In the data rows, zero lies at 4.5, halfway between 4 and 5.
Here are some rows, each followed by its group. Groups can overlap.
[6 5 5 6 5 5 4 5 7 4 5 3 5 6 5 5 6 6 4 4 5 6 3 6 4 6 6 5 5 4 4 5] 1
[4 4 5 5 6 2 5 6 5 5 3 5 5 5 5 6 5 3 5 6 3 5 5 4 5 5 4 6 5 5 6 5] 2
[3 5 3 3 4 6 1 3 3 4 3 3 3 4 3 4 3 5 2 3 5 3 4 1 5 3 4 4 5 3 4 2] 3
[5 8 5 7 7 4 6 7 6 7 6 5 5 8 5 7 5 8 6 6 5 5 7 6 7 8 6 8 6 6 6 6] 1
[6 7 5 6 6 4 4 6 6 5 5 3 6 5 4 6 4 7 4 5 5 6 2 5 6 5 4 5 6 4 6 2] 4
[6 5 6 8 7 5 6 7 7 6 7 8 6 7 6 4 8 6 4 7 4 5 6 8 6 7 7 6 7 6 7 4] 5
[5 5 6 5 7 3 5 6 5 6 6 5 5 5 5 5 5 4 5 6 2 4 5 5 5 5 4 6 5 5 5 5] 6
[3 5 5 5 7 4 5 5 5 4 5 5 5 4 5 2 5 4 5 4 4 4 5 5 4 5 3 4 5 5 4 5] 1
[5 3 3 4 3 4 8 4 4 5 4 5 5 5 4 4 5 4 7 5 4 5 5 6 3 5 4 5 3 5 4 6] 2
[6 4 2 4 3 5 6 5 4 6 3 5 6 6 4 6 5 6 6 5 5 6 6 5 5 5 6 6 5 5 5 5] 7
[6 6 4 4 5 4 3 5 6 4 5 5 5 5 6 5 5 5 4 4 5 5 3 5 5 5 4 4 5 5 4 4] 7
[8 5 6 8 7 6 7 8 8 7 7 6 7 9 6 7 7 7 7 7 5 6 7 7 8 9 6 8 7 7 8 7] 5
[4 3 4 2 5 2 3 2 3 1 4 1 2 3 3 3 2 2 2 3 3 3 1 3 2 2 3 3 2 3 2 4] 6
[4 3 5 1 2 3 4 4 3 3 5 3 3 2 3 3 3 1 5 3 3 4 3 3 1 2 4 2 2 2 4 2] 6
[8 4 4 5 2 6 7 5 6 7 4 7 6 6 5 6 4 5 7 6 6 4 6 6 6 6 5 6 7 6 6 6] 4
[4 5 6 6 5 3 5 7 5 5 5 7 5 9 6 6 7 5 5 6 4 3 5 9 5 7 5 8 5 6 5 5] 2
[5 7 4 6 6 4 4 6 6 6 4 4 5 5 5 7 6 7 3 5 4 5 4 4 6 6 4 7 7 6 7 4] 7
[3 4 5 4 4 7 4 3 5 3 4 5 5 6 6 4 4 5 6 4 5 3 4 4 5 5 5 3 5 6 4 6] 4
[5 4 6 5 5 5 4 4 7 5 6 5 4 5 7 3 5 3 4 5 4 4 3 7 4 5 3 4 4 6 4 5] 6
[6 4 5 4 5 4 6 4 5 6 6 5 5 4 6 3 5 4 5 5 4 5 4 7 3 4 3 4 5 5 3 5] 6
[2 2 4 1 4 2 4 2 2 3 3 4 2 1 3 3 3 1 4 4 1 2 3 3 1 1 3 2 2 2 3 3] 6
[4 2 6 6 6 3 4 3 5 5 8 5 4 2 6 4 4 2 6 5 5 4 2 6 4 4 2 3 3 4 2 3] 6
[5 6 5 6 6 4 6 6 5 6 5 5 6 5 6 5 6 7 5 5 5 7 5 7 6 6 6 6 6 6 6 5] 1
[5 1 4 2 3 4 7 3 3 5 4 5 4 4 2 4 5 3 4 6 5 5 4 4 1 3 6 3 3 3 5 2] 5
[6 3 5 5 4 5 5 4 6 5 7 5 4 5 4 4 5 4 5 5 6 6 4 6 4 5 4 4 4 6 4 4] 5
[2 5 5 4 5 6 2 5 3 6 5 4 5 6 5 7 5 5 3 5 6 4 6 2 7 3 6 4 5 4 4 5] 7
[2 3 5 2 4 4 3 2 1 3 4 4 1 2 2 5 3 2 4 3 3 3 6 3 3 2 4 0 3 2 2 4] 1
[5 4 5 3 5 3 2 4 5 1 3 4 3 5 4 4 2 3 3 4 3 4 3 3 6 4 5 4 2 3 3 4] 6
[2 3 5 3 4 5 5 3 4 2 4 5 4 4 6 1 4 4 5 4 4 2 3 4 4 4 4 2 3 3 1 7] 2
[7 7 5 6 6 6 5 7 5 7 4 4 6 7 5 6 5 6 3 6 6 6 6 5 6 7 5 7 5 6 8 5] 7
[6 5 2 4 2 5 6 5 4 5 3 6 6 6 4 6 5 5 6 6 5 6 6 5 4 5 6 6 5 6 5 5] 3
[7 6 5 6 6 4 4 7 6 3 6 5 7 6 3 7 8 4 5 4 4 2 3 6 6 8 3 7 7 6 6 8] 7
[4 3 3 2 2 4 7 3 2 4 2 5 4 5 1 5 4 3 5 5 5 5 6 4 3 3 6 4 2 3 3 5] 1
[5 6 5 5 5 5 5 4 6 5 6 4 5 6 5 5 5 6 5 4 6 6 4 6 6 5 5 5 6 6 4 5] 1
[8 4 7 7 4 6 6 5 9 6 8 4 5 6 5 6 6 6 5 5 6 7 3 6 5 7 5 5 5 7 6 5] 5
[5 4 4 7 7 5 3 6 7 6 7 4 7 3 8 7 8 4 3 5 5 4 3 6 6 7 3 5 5 7 5 4] 4
[4 5 5 5 7 4 6 8 4 6 3 6 5 6 6 7 6 4 4 6 6 7 6 4 7 6 5 7 5 5 7 5] 1
[5 4 4 4 7 5 5 8 3 3 6 3 6 6 0 7 7 1 6 4 3 1 4 4 4 6 4 7 5 3 5 7] 1
[6 8 6 4 5 4 4 5 6 2 7 3 5 4 6 4 3 5 5 5 7 6 0 6 7 4 4 2 4 3 3 2] 4
[5 4 5 5 5 6 3 5 4 5 5 6 4 5 6 6 4 4 4 1 5 6 5 4 5 5 6 2 5 6 4 5] 4
[5 4 7 6 7 3 5 5 7 5 5 6 4 2 6 0 5 3 6 6 2 3 5 6 3 2 2 4 3 4 5 4] 6
[4 4 2 2 2 3 4 3 1 5 2 4 3 3 2 4 4 3 3 3 4 4 4 2 1 2 5 3 3 3 4 2] 3
[5 4 6 8 7 5 6 6 7 6 7 5 5 6 5 5 6 5 5 6 5 5 6 6 6 6 4 6 5 7 6 5] 5
[4 4 2 2 3 4 4 3 1 4 2 4 4 2 3 5 4 3 3 3 4 4 4 2 2 2 4 3 3 3 4 2] 7
[3 6 5 8 8 7 7 5 5 9 5 5 5 8 5 5 5 6 5 3 7 5 5 8 7 9 6 7 4 8 9 7] 6
[3 5 4 2 3 4 3 4 3 4 4 3 3 4 4 3 4 4 3 4 5 3 3 2 3 2 4 3 4 3 4 3] 4
[0 4 9 7 7 5 4 4 0 8 6 5 7 5 3 7 7 6 3 2 8 3 8 5 7 1 2 4 5 6 3 7] 1
[4 5 6 5 4 4 2 5 7 2 5 5 7 5 6 2 5 5 0 4 4 4 4 4 6 5 6 4 4 8 6 5] 7
[5 4 5 5 5 5 5 5 5 6 7 6 5 3 7 5 4 4 6 5 7 5 4 6 5 4 3 4 3 5 5 4] 4
[2 5 5 3 4 5 4 3 3 4 4 3 3 4 4 3 4 5 4 4 5 4 4 3 4 3 5 3 4 3 3 4] 1
[5 5 3 3 3 4 2 3 3 3 2 4 3 3 3 4 3 3 2 3 4 4 4 2 3 2 4 3 3 3 3 2] 3
[6 8 4 3 2 5 7 5 3 2 5 4 5 5 3 5 3 6 7 7 8 8 3 6 7 3 7 2 4 2 4 2] 3
[5 5 4 6 6 6 4 4 5 4 4 7 5 3 6 5 5 4 5 5 5 4 6 5 4 4 4 5 7 6 6 6] 3
[5 3 6 5 4 5 6 5 6 6 6 4 2 4 5 5 4 5 5 5 5 6 4 4 5 6 4 5 4 7 5 4] 5
[3 2 3 3 3 5 6 3 4 4 4 4 5 4 4 3 3 3 6 5 3 3 5 4 3 3 4 3 2 4 3 6] 6
[4 5 3 4 3 5 4 5 4 4 3 5 4 6 8 2 5 6 7 3 6 6 6 5 6 5 6 5 6 4 5 4] 7
[3 6 3 5 2 4 4 3 2 3 3 3 2 5 1 5 3 6 5 5 4 5 6 3 3 4 6 4 2 4 1 6] 1
[4 4 5 6 6 3 5 4 5 4 5 5 4 2 6 1 5 2 5 4 2 2 4 6 2 3 3 4 4 4 3 4] 6
[5 3 7 6 5 5 5 6 6 6 7 5 5 5 4 5 5 4 4 5 6 5 5 6 5 5 4 4 4 6 4 4] 5
[5 4 3 2 3 5 4 3 1 3 2 5 4 2 3 5 4 3 3 4 4 5 4 2 2 3 4 4 4 3 5 2] 7
[4 6 3 5 4 5 2 5 3 3 3 2 3 6 5 5 3 6 4 2 5 5 5 3 7 3 5 6 4 2 5 2] 7
[3 6 4 4 5 6 2 5 3 4 4 4 4 6 4 5 4 5 4 4 5 4 5 2 6 4 5 5 5 4 4 5] 7
[4 4 4 4 2 5 5 2 3 1 2 2 6 4 5 5 2 5 3 4 4 2 4 1 5 3 5 3 2 1 2 5] 3
[5 4 5 4 4 3 6 5 5 4 5 4 5 4 5 4 6 4 5 4 4 6 6 5 4 5 5 5 4 4 4 6] 1
[6 7 5 6 7 5 6 7 5 7 6 6 6 7 5 6 6 6 5 6 5 7 7 6 7 7 6 7 6 5 6 6] 1
[7 0 9 7 7 9 3 3 6 0 1 9 5 6 4 5 0 6 7 5 5 3 9 3 5 7 2 9 9 2 1 1] 5
[5 7 5 8 6 6 5 7 6 6 5 6 8 7 6 8 5 8 5 5 5 4 6 5 9 6 3 8 9 7 7 6] 3
[4 6 3 4 4 5 2 4 4 3 2 3 4 6 4 7 3 5 3 3 5 4 4 2 6 4 5 4 5 4 4 4] 3
[2 3 5 3 4 5 4 3 4 2 3 4 4 4 5 2 3 4 6 4 4 3 4 4 4 4 4 2 4 4 2 6] 2
[4 3 4 1 3 3 6 3 1 5 3 4 4 3 2 4 4 3 4 4 5 5 5 3 1 3 5 3 3 2 4 3] 1
[5 4 2 6 4 8 3 2 7 0 5 6 6 2 6 6 5 6 1 9 8 6 1 4 8 5 3 3 8 3 9 6] 4
[5 3 5 5 6 4 6 7 4 6 5 5 5 5 3 6 5 4 5 6 4 6 6 4 4 5 5 6 4 5 7 4] 5
[3 5 5 4 5 5 3 4 4 3 5 3 3 5 4 5 3 4 4 4 3 4 4 4 5 4 3 5 4 4 3 4] 6
[6 5 3 5 3 6 6 5 5 5 3 6 6 6 4 7 6 6 5 5 5 6 6 5 4 5 6 6 5 6 6 5] 3
[3 2 5 2 1 1 4 3 1 5 3 3 2 1 3 5 4 1 4 3 1 5 5 3 1 3 6 2 3 3 4 3] 2
[5 2 5 5 4 4 6 4 5 5 5 4 4 4 4 5 5 3 4 6 5 5 7 4 4 5 5 4 3 4 4 5] 5
[5 7 5 6 7 5 6 7 5 7 6 6 6 7 5 6 6 6 5 6 5 6 7 5 6 6 6 7 6 5 6 6] 1
[4 5 4 3 4 6 4 4 5 4 5 6 5 5 8 2 5 5 6 5 6 4 5 4 5 5 5 3 5 5 3 6] 7
[4 3 4 3 4 5 5 3 3 3 5 4 4 3 2 3 5 1 5 3 4 2 3 5 3 3 3 4 4 3 2 6] 2
[6 5 4 5 4 4 3 4 6 5 6 4 4 5 6 5 5 5 4 4 5 5 3 5 5 5 4 5 5 6 4 4] 4
[4 2 5 6 4 4 5 3 5 4 5 4 4 4 2 6 4 4 5 4 6 5 3 4 5 5 5 3 3 5 4 4] 5
[5 6 5 6 7 5 4 6 5 4 4 5 5 5 5 3 4 5 3 5 5 5 6 6 6 6 5 6 5 5 5 4] 1
[5 2 4 3 3 3 5 5 2 6 4 3 2 4 1 4 5 2 3 4 5 5 5 3 2 4 5 5 2 3 6 1] 5
[2 4 4 3 4 4 3 2 3 2 2 4 2 6 2 5 3 4 2 3 5 4 3 3 3 3 4 2 3 3 2 4] 1
[3 4 4 3 4 5 3 3 4 3 4 4 3 3 4 2 4 3 4 4 4 3 4 4 3 3 4 3 3 4 3 4] 2
[5 6 4 4 4 4 4 5 5 5 5 5 4 4 7 4 5 5 4 5 5 5 3 5 5 5 5 5 6 5 5 4] 7
[5 5 4 3 5 3 4 6 3 5 3 4 5 5 4 6 4 4 3 5 3 5 5 2 4 4 4 5 4 4 6 3] 4
[5 6 4 5 3 6 4 4 5 6 3 4 2 3 5 4 4 5 2 4 6 6 3 4 5 6 3 4 3 7 6 4] 3
[5 6 3 5 4 5 4 4 5 4 5 4 5 5 5 4 3 5 3 4 5 5 5 3 5 4 4 4 5 6 3 4] 7
[0 3 9 7 6 3 4 7 3 8 7 5 5 3 5 6 5 3 2 5 5 3 8 6 6 2 3 4 3 4 2 5] 2
Which 3 groups are nearest to each row below, nearest first, going by the average distance to the group's rows?
[3 3 4 2 3 4 3 3 3 4 5 3 2 3 3 3 3 3 3 3 3 2 3 3 3 2 4 3 2 2 3 3] -> 6 2 3
[5 5 3 4 4 4 3 4 4 4 4 4 4 4 5 4 4 4 3 4 5 4 2 3 4 4 4 4 5 5 4 3] -> 7 4 3
[7 5 6 7 7 5 7 8 6 7 7 6 6 7 5 7 6 5 6 7 5 6 7 6 7 8 6 8 6 7 7 5] -> 5 1 7
Which 3 other groups have their centres nearest to the centre of group 6, nearest first?
2 1 4
Which 3 groups are nearest to each row below, nearest first, going by the distance to the centre of the group?
[5 4 4 4 4 5 3 5 2 5 3 3 3 4 4 4 3 5 2 5 5 3 3 3 4 3 5 3 4 4 3 4] -> 3 7 2
[3 7 6 6 7 3 6 6 5 6 6 6 5 7 4 8 6 7 7 7 3 4 8 7 8 5 5 6 7 5 6 7] -> 1 5 7
[6 8 3 4 7 5 4 6 6 5 6 4 6 5 5 3 3 6 4 3 5 6 6 4 5 4 5 3 4 3 7 2] -> 7 4 3
[4 5 6 6 7 4 3 5 6 3 5 3 3 3 4 4 5 4 3 3 2 4 3 5 3 4 4 5 4 3 4 3] -> 6 2 1
Which 3 other groups have their centres nearest to the centre of group 5, nearest first?
1 4 7
Which 4 groups are nearest to each row below, nearest first, going by the distance to the centre of the group?
[5 5 4 3 4 4 3 4 4 4 5 5 4 4 6 4 5 5 4 4 5 4 4 4 4 4 4 4 5 5 5 4] -> 7 4 3 6
[2 3 3 2 3 3 2 3 2 2 3 1 2 2 2 4 3 3 1 2 3 2 1 2 3 1 2 2 3 2 3 2] -> 6 2 3 7
[6 3 6 6 2 4 4 3 7 4 5 4 3 3 5 4 5 4 7 4 2 3 2 7 5 4 4 6 6 5 3 7] -> 6 2 4 5
[5 5 5 6 5 5 8 6 5 5 6 5 8 5 4 6 6 6 8 6 4 4 5 8 5 6 3 6 4 6 5 6] -> 5 1 4 7
[6 7 3 6 6 4 4 6 5 5 4 5 6 6 5 7 6 6 5 5 5 5 6 3 6 5 5 7 6 5 7 4] -> 7 1 4 3
[3 5 3 4 3 4 2 2 4 1 2 2 3 4 2 5 2 5 2 3 4 4 2 2 4 3 4 3 4 4 3 3] -> 3 6 7 2
Which 4 groups are nearest to each row below, nearest first, going by the distance to the group's nearest row?
[6 6 4 6 5 4 6 5 6 6 4 6 7 5 5 6 6 7 5 4 5 6 5 5 5 6 4 6 8 6 7 5] -> 1 7 3 4
[3 5 5 5 6 3 4 4 6 3 5 6 4 3 5 3 6 3 4 6 3 3 4 5 4 4 2 4 5 3 4 5] -> 1 6 2 7
[4 6 4 5 7 4 3 5 5 4 5 4 4 4 5 4 5 4 3 5 4 3 5 3 4 4 3 5 5 5 5 3] -> 1 6 7 4
[5 4 4 5 7 3 6 6 5 6 6 5 5 5 7 4 5 4 6 6 3 5 5 6 4 6 4 5 3 5 6 5] -> 6 2 5 1
[3 4 5 5 4 5 4 3 6 5 6 6 5 4 8 4 5 5 7 4 7 4 4 4 6 5 6 3 5 6 3 5] -> 7 4 1 5
[5 5 3 4 3 5 8 5 4 6 4 5 6 6 4 5 6 5 6 6 5 7 6 7 5 6 7 6 5 5 5 6] -> 7 3 2 1
[5 3 7 4 4 6 5 4 6 5 6 7 5 5 6 1 5 5 6 5 6 2 4 6 7 5 6 3 5 5 3 7] -> 7 4 6 5
[6 7 3 4 3 3 3 4 5 4 4 4 4 3 5 4 4 5 3 4 5 4 3 3 3 4 3 3 4 4 3 3] -> 7 4 3 2
[4 3 2 2 2 5 5 4 2 4 2 5 5 3 2 6 4 4 5 5 4 4 6 3 3 3 5 4 3 4 5 4] -> 1 7 3 6
[5 4 5 6 5 6 5 5 5 4 5 4 4 7 4 7 4 5 4 5 5 5 6 4 6 7 6 5 4 4 5 5] -> 1 5 3 7
Which 3 other groups have their centres nearest to the centre of group 4, nearest first?
7 3 1
Group 2 spreads out most along one direction. Which 3 other groups' directions of most spread are closest to that one, closest first?
1 3 6
A new table starts here, with new groups. Each row is followed by its group. Groups can overlap.
[5 5 2 6 3 3 5 5 3 4 4 3 4 3 4 4 4 4 4 3 4 3 4 4 3 3 3 4 3 4 4 3] d
[5 5 2 6 3 3 4 4 3 4 4 4 4 3 3 4 4 4 3 3 4 4 4 4 3 3 4 3 3 3 4 3] d
[3 6 5 5 5 3 6 6 4 7 5 4 7 7 4 7 6 4 7 7 3 7 6 4 7 7 4 6 7 4 7 7] e
[4 6 4 5 5 3 6 6 3 7 5 4 6 7 4 7 5 4 7 7 4 7 6 4 7 7 3 7 6 4 7 7] f
[4 2 7 2 7 7 4 3 6 3 6 6 4 3 6 3 5 6 3 4 6 3 5 6 3 4 6 3 4 6 4 4] g
[2 3 5 3 4 6 3 2 7 3 4 7 3 4 6 3 4 6 4 4 6 3 4 6 3 3 6 3 4 6 3 3] h
[8 6 3 6 4 3 4 4 3 3 3 3 3 3 4 3 3 3 3 3 4 4 4 4 3 3 4 4 3 4 4 3] i
[3 5 4 5 4 3 5 5 3 6 4 4 5 6 4 6 5 4 5 6 4 6 4 4 5 6 4 6 5 4 5 6] e
[4 6 5 5 5 3 5 6 3 7 5 4 6 7 4 7 4 4 6 7 4 7 5 4 6 7 4 7 6 4 7 8] f
[3 6 4 4 4 4 5 5 3 6 5 4 6 6 4 6 6 4 7 6 4 7 6 4 7 6 4 6 6 4 6 6] e
[3 3 6 3 5 6 3 3 7 3 5 7 3 3 7 3 4 6 3 4 6 3 4 6 3 4 6 3 4 6 3 4] h
[3 6 4 5 4 3 6 6 3 6 4 4 7 7 4 7 5 4 6 7 4 7 6 4 7 7 4 7 6 4 7 7] e
[3 6 4 4 3 3 6 6 3 6 5 4 6 6 4 6 5 4 6 6 3 6 5 4 6 6 3 6 5 4 6 6] e
[3 5 4 4 4 4 4 5 3 5 5 4 5 5 4 6 5 4 5 5 4 5 5 4 6 5 4 5 4 4 5 5] e
[6 5 2 7 3 4 4 5 3 3 3 3 4 3 4 3 3 3 3 3 4 4 3 4 3 3 4 4 4 4 3 3] d
[4 6 4 5 4 3 7 7 3 7 5 4 8 8 4 8 5 4 7 8 3 8 6 4 8 7 3 7 7 4 8 8] e
[5 2 7 2 8 7 3 3 7 3 7 5 4 3 5 4 6 5 4 4 6 4 5 6 4 4 6 4 4 6 3 4] g
[3 5 4 5 3 3 5 5 3 5 5 4 6 6 4 6 5 5 5 6 4 5 5 4 5 5 3 5 5 4 5 5] e
[3 2 7 2 6 7 3 2 7 3 6 7 4 4 6 3 5 6 3 4 6 3 4 6 3 4 6 3 4 6 3 3] g
[4 2 7 2 7 7 3 2 7 3 5 6 4 3 6 3 5 6 3 4 6 3 4 6 3 4 6 3 4 6 3 4] g
[3 6 4 5 4 3 6 6 3 6 5 4 6 7 4 6 5 4 7 6 4 7 5 4 6 6 4 6 6 4 6 6] e
[3 3 6 3 4 7 4 3 7 3 5 7 3 4 7 3 4 6 3 4 6 3 3 6 4 4 6 4 4 6 3 4] h
[4 6 4 5 4 3 7 7 3 7 5 4 7 8 3 8 6 4 8 8 3 8 7 4 8 8 3 8 7 4 8 8] e
[4 7 4 6 4 3 6 8 3 8 4 4 8 8 4 8 5 5 8 8 3 8 6 4 8 8 3 7 7 4 8 8] f
[9 5 3 6 4 3 3 3 3 3 3 3 3 3 3 4 3 4 3 3 4 3 3 3 3 3 4 4 3 3 4 3] i
[4 6 4 5 3 3 7 7 3 7 5 4 7 7 4 7 5 4 7 7 3 7 6 4 7 7 3 7 6 4 7 7] e
[3 5 4 4 4 3 5 5 4 6 5 4 5 6 4 6 5 4 6 6 4 6 5 5 6 6 4 5 5 5 5 6] j
[5 2 7 2 7 8 3 3 6 3 6 5 4 4 6 3 5 6 3 4 6 3 4 5 3 4 6 4 4 6 3 4] g
[4 2 7 2 7 7 3 2 7 3 6 7 3 3 7 3 4 6 3 4 6 3 4 6 3 4 6 3 4 6 3 4] h
[4 7 4 5 5 3 7 7 3 8 5 4 8 8 3 8 6 4 8 8 3 8 7 4 8 8 3 8 8 4 8 8] f
[5 5 3 6 3 4 6 5 3 5 4 4 4 4 3 3 4 4 4 3 4 3 4 4 4 3 4 4 3 4 4 3] d
[4 7 4 6 4 3 7 7 3 7 5 4 7 8 3 8 6 4 8 8 4 8 6 4 8 8 3 7 7 4 8 8] e
[5 2 7 2 8 7 3 2 7 3 6 5 4 3 6 3 5 6 3 4 6 3 5 5 3 4 6 4 4 6 3 4] g
[7 6 2 6 3 3 4 4 3 3 3 3 3 3 3 3 3 3 3 3 4 3 3 4 4 3 4 3 3 4 3 3] i
[6 6 2 7 3 3 5 6 3 5 4 3 4 3 3 3 4 4 4 3 4 3 3 3 3 3 4 4 4 4 4 3] d
[8 5 3 6 4 4 4 3 3 3 3 3 3 3 4 3 3 3 4 3 4 3 3 3 3 3 4 4 3 3 3 3] i
[6 5 2 6 3 4 5 6 3 4 4 3 4 3 4 4 4 3 4 3 3 4 4 3 4 3 4 3 3 4 4 3] d
[3 3 6 3 3 7 3 3 8 3 4 7 3 4 7 3 4 6 3 4 6 3 4 6 3 3 6 3 4 6 3 4] h
[3 3 5 4 4 4 4 3 6 4 4 5 4 4 5 3 4 5 3 4 6 3 4 5 4 3 6 4 4 5 3 3] j
[6 6 3 7 3 3 5 7 3 5 3 4 4 4 3 3 4 4 4 3 4 4 4 4 4 3 4 4 4 4 4 3] d
[3 5 5 4 3 5 4 5 4 5 4 4 5 5 4 5 4 5 5 5 4 5 4 4 4 5 4 4 4 4 5 5] j
[2 3 6 3 4 7 3 2 8 3 4 8 3 3 7 3 4 7 3 3 6 3 4 6 3 3 6 3 9 6 3 4] h
[5 2 7 2 8 7 3 3 7 3 6 5 4 3 6 3 5 6 3 3 6 3 4 6 3 4 6 3 4 6 3 3] g
[6 5 3 5 3 3 4 3 3 3 3 3 4 3 7 3 3 4 3 3 4 4 3 4 4 3 4 4 3 4 3 3] i
[3 6 4 6 4 3 6 7 4 7 4 4 6 7 4 7 5 4 7 7 4 7 5 4 6 7 4 6 6 5 6 7] e
[3 2 7 2 6 7 4 3 7 3 5 7 4 3 6 3 4 6 4 4 6 3 4 6 3 4 6 3 4 6 3 4] g
[2 3 5 3 4 6 3 3 7 3 5 7 3 3 7 3 5 6 3 4 6 3 4 6 3 3 6 4 4 5 3 3] h
[7 5 2 6 3 3 4 3 3 3 3 4 3 3 3 3 3 3 4 3 4 3 4 4 3 3 3 4 3 4 3 3] i
[3 6 4 5 3 3 6 6 3 6 5 4 6 6 4 6 5 4 6 6 3 6 5 4 6 6 4 5 5 4 5 6] j
[6 7 4 6 6 3 8 8 3 8 6 4 8 8 3 8 6 4 9 8 3 9 7 4 9 8 3 8 8 4 9 8] f
[2 3 6 3 4 6 3 3 7 3 5 7 3 4 7 3 5 6 3 4 6 3 4 6 3 3 7 4 4 6 3 4] h
[3 3 4 4 4 6 3 4 7 3 4 6 4 4 4 3 4 5 4 4 4 3 4 5 3 3 5 4 4 5 3 3] j
[5 6 5 5 6 3 6 6 3 8 6 3 8 7 4 7 6 4 8 7 4 7 7 4 8 7 4 7 7 4 8 8] f
[4 2 7 2 7 7 3 3 7 3 5 6 4 3 6 3 4 7 3 4 6 3 4 6 3 4 6 3 4 6 3 3] h
[9 3 4 3 9 4 4 2 3 3 4 4 4 3 4 3 4 4 4 3 4 4 3 4 3 3 4 4 3 4 3 3] g
[6 5 2 7 3 4 5 6 3 5 4 3 4 4 3 4 4 4 4 4 4 4 4 4 4 3 4 3 4 4 4 3] d
[5 2 7 2 7 7 3 3 7 3 5 6 3 3 6 3 5 5 4 3 6 4 4 6 3 4 6 3 4 6 3 4] g
[6 6 3 7 3 4 5 6 3 4 3 3 4 3 3 3 4 3 3 3 4 4 3 4 4 3 4 3 3 4 4 3] d
[6 7 5 6 7 3 7 6 3 8 7 4 6 7 4 7 6 4 7 7 4 7 6 4 7 8 3 7 6 4 7 8] f
[4 2 6 2 7 6 3 3 6 3 5 5 4 3 5 3 5 5 3 4 5 4 4 6 3 4 6 3 4 6 3 4] h
[3 2 7 2 6 7 4 3 7 3 5 7 3 4 6 3 5 6 3 4 6 3 4 6 3 4 6 3 4 5 4 4] g
[4 2 7 2 6 7 3 2 6 3 5 6 4 3 6 3 5 6 4 4 6 3 4 6 4 4 6 3 4 6 3 4] g
[7 6 3 6 3 3 4 4 3 3 3 3 3 3 4 3 3 3 3 3 0 3 3 3 3 3 4 4 3 4 4 3] i
Which 3 groups are nearest to each row below, nearest first, going by the distance to the group's nearest row?
[9 3 5 2 9 5 4 2 3 3 5 4 4 3 4 3 4 4 4 3 4 4 3 4 3 3 4 3 3 4 4 3] >> g i h
[4 5 2 6 3 4 5 6 3 4 4 3 4 3 3 4 4 4 3 3 4 3 4 4 4 3 4 4 3 4 3 3] >> d i j
[6 6 3 6 4 3 6 7 3 5 4 3 5 5 3 4 4 4 4 3 4 3 3 3 4 3 4 4 4 4 4 3] >> d i j
[7 5 3 6 3 3 3 4 3 3 3 3 4 3 4 3 4 4 3 3 4 3 3 4 3 3 4 4 3 3 3 3] >> i d g
[6 6 2 7 3 3 6 7 3 5 4 3 5 5 3 4 4 3 4 4 3 4 4 4 4 3 4 4 4 4 4 4] >> d i e
Which 3 groups are nearest to each row below, nearest first, going by the average distance to the group's rows?
[9 3 5 3 9 5 4 2 3 3 4 4 4 3 4 3 4 4 3 3 5 4 3 4 3 3 4 4 3 4 3 3] >> i g d
[3 4 5 4 4 6 4 4 7 3 4 6 4 4 4 4 4 5 3 4 4 4 4 5 3 4 5 3 4 5 3 3] >> h j g
Which 4 groups are nearest to each row below, nearest first, going by the average distance to the group's rows?
[4 2 7 2 5 7 3 2 7 3 5 7 3 3 7 4 4 6 4 3 6 3 5 6 3 4 6 3 4 6 3 4] >> h g j i
[6 5 2 6 3 3 5 6 3 4 4 3 4 3 3 4 4 4 4 3 4 3 4 3 3 3 4 4 3 4 4 3] >> d i j e
[2 3 6 3 4 7 3 3 8 3 4 7 4 4 7 3 4 7 3 3 7 3 4 6 3 3 6 3 4 6 3 3] >> h g j d
Which 4 groups are nearest to each row below, nearest first, going by the distance to the group's nearest row?
[3 5 4 4 3 3 5 5 4 5 5 4 5 6 4 5 5 4 5 5 4 5 5 4 5 5 4 5 5 4 5 5] >> e j d f
[7 5 2 6 3 3 4 5 3 3 3 3 3 3 4 3 4 3 3 3 2 3 3 4 4 3 4 4 4 3 4 3] >> i d g j
Which 3 groups are nearest to each row below, nearest first, going by the distance to the centre of the group?
[3 5 4 4 4 3 4 5 5 5 4 4 4 5 4 5 4 4 4 5 4 5 4 4 4 5 4 4 4 4 4 5] >> j d i
[3 5 4 4 4 3 5 5 4 6 2 4 5 6 4 5 5 4 5 6 4 6 5 4 5 6 4 5 5 4 6 6] >> j e f
